Each path below is one point turned by a fixed rotation once a step. After each direction that follows a path, write how fast that rotation turns it, in degrees each step (0 if it stays still).
Each turn is a multiple of 5 degrees from 10 to 175, or 0.
Each row of a path follows its step; steps can be skipped.
Path 1:
step 0: [ -2 -10 -20  -9 -15   1  12   7   2  32  -5  29  -1  18  28 -26  12  18
   6  -2 -21  -8  -7 -23 -12 -30   6  11   1  -5   9 -14 -24 -12  25   6
   2   8  -9   8   4   0  -3 -22  -8   8]
step 1: [-11 -31 -28  16 -11   3   4  -7  -5   4  -9 -19   4  -3  11  -8  16 -15
  16 -22 -11  12 -11  -4  17  -4   8   1   0   5  11  20   1  18 -26  -1
 -24 -14   4  -9  23 -26  12  -8 -31   4]
step 2: [ -8   5  -9   1  -4 -24  11   0   6 -30  -1  15   7  -5  25  -7  -4   5
  -7   7 -14   8 -43 -35  -3   2   4  11  -8  -7   9   4   4  14   0  -1
 -21  15 -16   4   8  18 -29  14  -5 -30]
step 3: [-11   5 -13 -30  15 -10 -10 -16  12  27  13  -5  14   8  -4   1  13   1
   3 -19  21   0   8   5 -12 -25  19  -2 -35 -14  11  23  -3  -7 -17   8
 -21   8 -19  -6   0   5   0 -14 -12 -28]
step 4: [-34  10  11   9  -3  -9  -2  17  12  -6   2   7  20  -5  -3  -8  16 -14
  16 -38  -5   2  -9 -23  -2  22  29  -5   2  -5  -6 -16  10 -20 -32  -4
  -5   0 -16  -1   9  23   0   8   8  25]
step 5: [-19   0  -4 -19   6   9  -7 -15  16 -32  11  14 -15  20 -16   0  -5 -12
  14  14   4  -5  -1 -24   7   3  17 -11 -15  24  -1 -11 -12 -13  14  45
 -10  -9  -5 -23  15   0   7  -7  -6 -15]
step 6: [-11  -6   1 -15 -27  -3   2  12  -2   5 -12  26 -15  20   3 -24  -1  18
  -9 -32 -23   3  21  -2  14  -9  30  22  -6 -17   6   7   4 -10   8  17
  21  19 -22  -4  -2 -15   4  -4  -5   9]
step 7: [-12 -46  -4   5   2  -4  10  23 -12 -16  -4  17 -13  -7   0 -12  -3 -31
  17 -17  -5   6  -9 -11   2  -6  -5   1 -28  16  18  15 -27  -6  -6  -5
 -23  -2  20   5   4 -10  18  -4  -9  15]
step 8: [ -8  18  -5  24 -24   0   5  -6 -12 -10  -7  -4 -28  -6  35   6  13  -8
  -5 -12 -10   4 -13 -36  -3 -10  -9 -10  -5 -21   4   6 -17  -7  18  12
   0  20 -18   0   8   4  -3   3 -26 -32]
Directions:
[ 1  1  4 -4  3 -2 -6  9  3 -1  0 -2 -4  9 -4  2  7  5  1 -2  6 -2  0  7
  4  6  4  2  0  4 -4 -9 -4 -5  5 -2 -3  1 -1 -4  8  0 -5  2  0  2]
55
[ 2 -7 -4  5  0 -3  3  4 -5  0 -9 -3 -7  1  3  4  0  9  3  3 -8 -1 -6  4
  5 -1 -2  0 -8 -6  4  5 -4  2 -2 -1 -1  4  5 -8  2  0 -1  1  3 -1]
60
[  0   4  -3   0   3   1   2  -6   4   3   8   6   5   0   1  -4   0  11
  -2   2   3   1  -6   1   5   1   0  -6  -3  -3   5  -4   7   0 -10  -4
  -6  -7  -1  -1   5  -1  -2   3   0  -2]
40
[ 6 -1 -6  5 -2  3  1 -1 -3 -4  1  4  0 -3 -1  0  4 -4  1  5 10  5 -6 -7
  4  2  0  0 -2  9  0 -2  1 -4  2  1  7  6  0 -7 -2  4 -3  6  3 -7]
125
[  1   0   5   5  -4   2   1   1   5  -5   1  -4  -8  -2  10   0  -4 -11
   4   2  -2  -2   3   2   1   6   1  -3   5  -1   4  -6   2   3  -3   4
  -4  -6   3  -4   6   6  -1   2  -2  -6]
115
Path 2:
step 0: [ 12  29 -10  24   9   5  13 -18  -9   6  -1   1   5  -1  22   4 -16   8
  14  -4  -2  -2 -31  21  -7   4  12   4  -3  10  -6   9 -12  -9   9  32
  11   0 -23  12  24   7  -2  -5   8   1]
step 1: [-21  23 -10  31 -25  -3 -21  -8  19   2   6  12  -3   2  19   9   3  -5
   1   8  -4  -8 -14   1   8  14   1   7  13  11  -5  22 -10  22  35   3
  -9   6   8  17   5  -6   7  -8  15   1]
step 2: [-14  37   8  15  13 -26  18   2  -1   5  14   3 -13   3  17 -15   1   8
 -10  -8  18  -6  -1  20  11  20 -11  -5  -4  27 -15  11  11   3  10   7
  17 -14   2   9  15   9 -16   9  11  -4]
step 3: [-20  15 -18  19   4   0   5  12  -5   0 -21  10  10 -22  13  -3 -22  10
   7  -1 -23 -16  -6  -5   1  14  -7   6   2  -1 -24   7  -1  -5  23  15
   6  -6 -10  24  27  16  19  -2   5  11]
step 4: [-16  15  -3  30 -18   6  -5  -1   3  -3   1  -7 -17   6   3   8 -12   9
   5  -4  -3 -19  18  13  -1  32  -9 -20  19  17   4  13   5   6  15   7
  22  28   2   5   9 -12 -10  13  16  12]
step 5: [-16   4  -3  29   7  -8  25  -9  10 -12   9  11  11 -11   3 -11 -12  28
  -6  -5   9 -19 -20  16 -28  22  -6 -13 -28  11  -6   1   2   2   9   4
  12  -6   2  14   9  -1   4  -9  15 -11]
step 6: [-10  23 -32  15 -22 -18  -8   6   4 -27   7  -6   4   1  17   1  -6   9
  16 -11  -8  -7   3   0   6  -1 -11   3  -2  -8   4  -3 -13  -3  13  38
  12  15   3  25  23  -1   5   1  10  -9]
step 7: [-19  24  11  15  -9   2  10   0   0  -2  34  29 -16 -14   8  -2  -8   2
  10  -2  10 -11   3  -4  -3  15 -15  -6 -11  17  16  27   2  -6  26   9
  14  23 -10   8  -5   0  -4 -14  -6   6]
step 8: [-27  13 -20   9 -13 -10  15 -12  -4  -7   8  -9   4 -26  13  -7 -10   6
 -35 -15  10  -5 -15   2  -9  10  15   5  -7  17  -2  15 -21  -1   1  12
  14  -5  -7  24  25   3  -3   6  -3   8]
Directions:
[  2   6   2   3  -4  -4  -3   2   4  -1   0   2  -3  -1  -6   3   0  -2
   0  -2   2  -9   6  -2   5  -5   0  -7   4  -9  -7   0 -12   5   1   0
   0   2   0  -3  -7  -2  -5   4   1   0]
140
[ 2 -3  0 -3 -3  3  4  0 -1 -3  4  0  1 -7 -2  2  0  3 -7  3 -2 -4 -8 -3
  6  1 -1 -7  5 -6  5  2  2  3  5  2 -6 -8  8  5 -2  0 11 -1  1  4]
160
[ 5  4  0 -4 -5 -2 -6 -1 -1  0  0 -8 -7  0  1 -2 -3  1 -4  1  8  4  4  6
  2 -2  1 -6  4  2  6 -5 -1  1 -6  5 -2  0  0  1 14 -1  1  8  1  1]
170
Path 3:
step 0: [ 14 -22  15  -4  -6  -1   8  27  -6   4  11 -11  20 -33 -13   4  -3   1
 -11  -3  -2  -1   7 -21 -12   7 -18 -11  22 -27  11   5   8   9  -1 -19
 -13   2  -9   3  10  11   6  -6  -3  10]
step 1: [  5  -9   1  -9 -13   4  17  -5  -2   1  -2  11  -6  -6  -4  24 -12  -5
  12 -14 -20  -1  -3  -3   5  -2 -23 -25  16  13  -4   7  -9 -12 -12 -17
   5 -21   1  11   1  10  41   8  14   7]
step 2: [-16  -9 -18 -10  11  25  -1  10   5   4 -17 -17  16  -7 -16  10 -20   5
   2   0 -12  15   6  -1  22   7 -13 -15   3  -2  -9 -21  15   9  -6 -14
  -3  -5  28   3   0 -13  14   0 -20 -13]
step 3: [  0 -22  -7  -5   1   6   1   5 -12  28  16 -17  -1   8  12  15  10  19
   8  -3  10  22  33  -4  -6  10 -12 -16   3   8  -1  -9 -11   3   3 -33
   5   8 -17  14   4   4   1   6 -16  -2]
step 4: [ 26 -14 -32   4   1 -10  18   8 -15  20  -5  -3   8   8  -3   4 -11 -10
  -8   6   7   4  -4 -17   0   2   9 -10  16  -6  -9  -8  -2 -23 -13  -6
   8  16  11  22  -2   1  21 -11  -5  26]
step 5: [  8  -1 -19  19 -17  11  10  -2 -25   5 -13   2  25  -1 -14  -8  -6  -4
  -6 -10  -8  25   9  -4   8 -21 -27 -11   2  -6  -9 -11  -7  24  -2   4
   8   2 -12 -10   1  -7  12  23   0  15]
step 6: [ -8 -34  -2   5  -3  23  12  18   7 -16   1  -5   1  -9 -16  10  17  15
 -19   1  -6  -6   9 -27  14 -11 -19 -13   4 -15 -10 -16  -5  -6   0  -1
  12   8 -14  19   0  21  -5   2   3  -2]
step 7: [ -8 -25  -9   1   4   3  24 -11   1 -11 -10 -10   0   0   5  11  -3 -10
   3  -8   7 -10   8  13  -7  11 -20 -37  21 -10   6  -3   4  -2  15 -14
  -4  10  -8 -14  -8   7  29 -16   1  20]
step 8: [ -8  -5  10 -28   0 -14  14  16  -9  11  -4  -8  21 -27   5  15 -14   4
   1  -1  -4  23 -25 -16   9  -2  -9 -15   8 -16 -18 -17  11  15   6 -19
  -1  -6  -3   3  -1  -9  16   0   2   8]
Directions:
[ 0  0  4  9 -6  3 -1 -4  1  4  0  4  3 -3  2  2  0  3  1  5 -3 -3 -5 -2
  9 -6 -4  1 -1  0 -8 -5 -2 -2 -3  3  2 -7  7 -6 -4 -6  3  8 -1 -6]
100
[-6  0  7  2 -2 14 -1  2 -2 -3 -8 -1  2  5 -4 -2 -6  0  6 -4 -2 -2  1 -2
  2  5 -2  7 -6  4 -1 -6 -5  1  4 -2  1  7 -1  5 -2  3 -3 -1  1 -2]
100
[  2   4  -2   2  -6  -3  -5   3  -2  -5  -6 -10  -4   3  -3  10   6  -3
   1   0   2   0   0   3  -2  -5   1   3   1  -1   5  -5  -4 -14   2  -2
   0  -4   2   0  -3   4   3  -1   4  -1]
130
[ -1   0   3   9   1  -6  -1   4  -5   6   5   0   0  -5   9  -1  -1  -7
   3  -5  -1 -10   1  -5  -6   2   2  -3   0  -1  -1  -4  -2  -3   5  -4
  -5   8   1   1   1  -6   5  -2   3  -1]
100
